arr =
array([[132, 128, 128, 114, 136, 126, 132, 118, 123, 118, 110, 118, 130,
        117, 134, 129],
       [128, 128, 134, 128, 135, 131, 131, 120, 125, 105, 130, 125, 139,
        116, 126, 122],
       [130, 129, 127, 143, 123, 137, 127, 129, 137, 139, 127, 135, 118,
        129, 125, 128]])
Indices start at 0.
(0, 0): 132
(1, 12): 139
(1, 9): 105
(2, 3): 143
(1, 6): 131
(0, 1): 128
(2, 2): 127
(0, 2): 128
(2, 0): 130
(2, 12): 118
(2, 4): 123
(1, 7): 120
(0, 5): 126
(0, 6): 132
(2, 8): 137
(0, 4): 136
(2, 7): 129
(0, 7): 118
(0, 9): 118
(2, 1): 129

M = [106 113 137 157 143]
M[0] -> 106
M[3] -> 157

a =
[[128 126 127 127 128 151 127 128 127 129 128 131]
 [127 127 128 128 130 130 126 128 124 126 127 130]
 [129 124 127 129 125 133 130 126 127 128 129 123]
 [127 129 129 129 128 120 123 129 128 126 128 125]
 [130 128 127 127 128 129 133 130 124 129 127 123]
 [129 128 127 126 128 138 127 126 128 126 130 130]
 [128 122 128 129 129 124 129 126 128 127 127 124]
 [126 127 128 127 128 125 128 127 126 128 129 132]
 [128 130 129 128 130 134 127 129 126 126 127 130]]
a[0][0] = 128
a[:, 7] = [128, 128, 126, 129, 130, 126, 126, 127, 129]
a[4][10] = 127
a[2] = [129, 124, 127, 129, 125, 133, 130, 126, 127, 128, 129, 123]
a[0] = [128, 126, 127, 127, 128, 151, 127, 128, 127, 129, 128, 131]
a[:, 11] = [131, 130, 123, 125, 123, 130, 124, 132, 130]
a[6][4] = 129
a[2][10] = 129
a[:, 2] = [127, 128, 127, 129, 127, 127, 128, 128, 129]
a[6][3] = 129
a[5][1] = 128
a[0][11] = 131
a[7] = [126, 127, 128, 127, 128, 125, 128, 127, 126, 128, 129, 132]
a[3][7] = 129
a[:, 6] = [127, 126, 130, 123, 133, 127, 129, 128, 127]
a[4][8] = 124
a[:, 9] = [129, 126, 128, 126, 129, 126, 127, 128, 126]
a[5][7] = 126
a[5][3] = 126
a[4][7] = 130
a[:, 0] = [128, 127, 129, 127, 130, 129, 128, 126, 128]
a[7][8] = 126
a[1][4] = 130
a[8][8] = 126
a[6][7] = 126
a[1][9] = 126
a[3][10] = 128
a[2][5] = 133
a[3][11] = 125
a[2][11] = 123
a[3][0] = 127
a[4][6] = 133
a[:, 1] = [126, 127, 124, 129, 128, 128, 122, 127, 130]
a[0][3] = 127
a[3][1] = 129

A =
[[122 105 114 137 110 129]
 [110 124 126 111 126 135]
 [113 119 120 119 140 130]
 [112 114 129 120 125 144]
 [119 122 115 145 117 138]
 [116 130 101 124 131 134]
 [113 132 113 143 128 136]
 [105 124 124 116 130 144]
 [121 112 124 138 108 127]
 [103 132 106 125 124 140]
 [108 138 117 124 127 139]
 [121 120 122 141 109 131]
 [117 134 117 122 132 140]
 [109 131 102 130 121 133]
 [113 124 129 139 103 128]]
A[0,0] -> 122
A[:, 3] -> [137, 111, 119, 120, 145, 124, 143, 116, 138, 125, 124, 141, 122, 130, 139]
A[5,0] -> 116
A[5,5] -> 134
A[6] -> [113, 132, 113, 143, 128, 136]
A[3,4] -> 125
A[:, 4] -> [110, 126, 140, 125, 117, 131, 128, 130, 108, 124, 127, 109, 132, 121, 103]
A[5] -> [116, 130, 101, 124, 131, 134]
A[4,5] -> 138
A[1,5] -> 135
A[11,2] -> 122
A[4,3] -> 145
A[14,1] -> 124
A[10,0] -> 108
A[:, 1] -> [105, 124, 119, 114, 122, 130, 132, 124, 112, 132, 138, 120, 134, 131, 124]
A[13,5] -> 133
A[9,0] -> 103
A[5,1] -> 130
A[3,1] -> 114
A[4,1] -> 122
A[12,3] -> 122
A[13,3] -> 130
A[:, 2] -> [114, 126, 120, 129, 115, 101, 113, 124, 124, 106, 117, 122, 117, 102, 129]
A[10] -> [108, 138, 117, 124, 127, 139]
A[9,3] -> 125
A[4,0] -> 119
A[1,4] -> 126
A[5,2] -> 101
A[11,4] -> 109
A[13,2] -> 102
A[11,5] -> 131

W =
[[132 149 129 128 130 158 131 146 135 128]
 [132 155 130 129 129 156 130 151 136 128]
 [130 144 130 129 130 144 131 141 133 128]
 [131 141 129 128 129 146 130 140 132 128]]
W[0,0]	132
W[3,1]	141
W[:, 1]	[149, 155, 144, 141]
W[3,0]	131
W[0,5]	158
W[3]	[131, 141, 129, 128, 129, 146, 130, 140, 132, 128]
W[3,4]	129
W[0,6]	131
W[2]	[130, 144, 130, 129, 130, 144, 131, 141, 133, 128]
W[2,9]	128
W[3,7]	140
W[:, 9]	[128, 128, 128, 128]
W[0,9]	128

B =
[[101 132 116 126 143 136 127 129]
 [113 119 128 115 131 147 138 110]
 [108 126 122 120 138 146 136 115]
 [143 107 140 126 150 110 127 132]
 [108 126 122 120 138 146 136 115]]
Rows and columns are counted from 0.
row 0 col 0	101
row 0 col 4	143
row 2 col 1	126
row 3 col 3	126
row 4 col 5	146
row 2 col 4	138
row 0 col 2	116
row 4 col 0	108
row 3 col 1	107
row 1 col 2	128
row 1 col 5	147
row 0 col 3	126
row 3 col 0	143
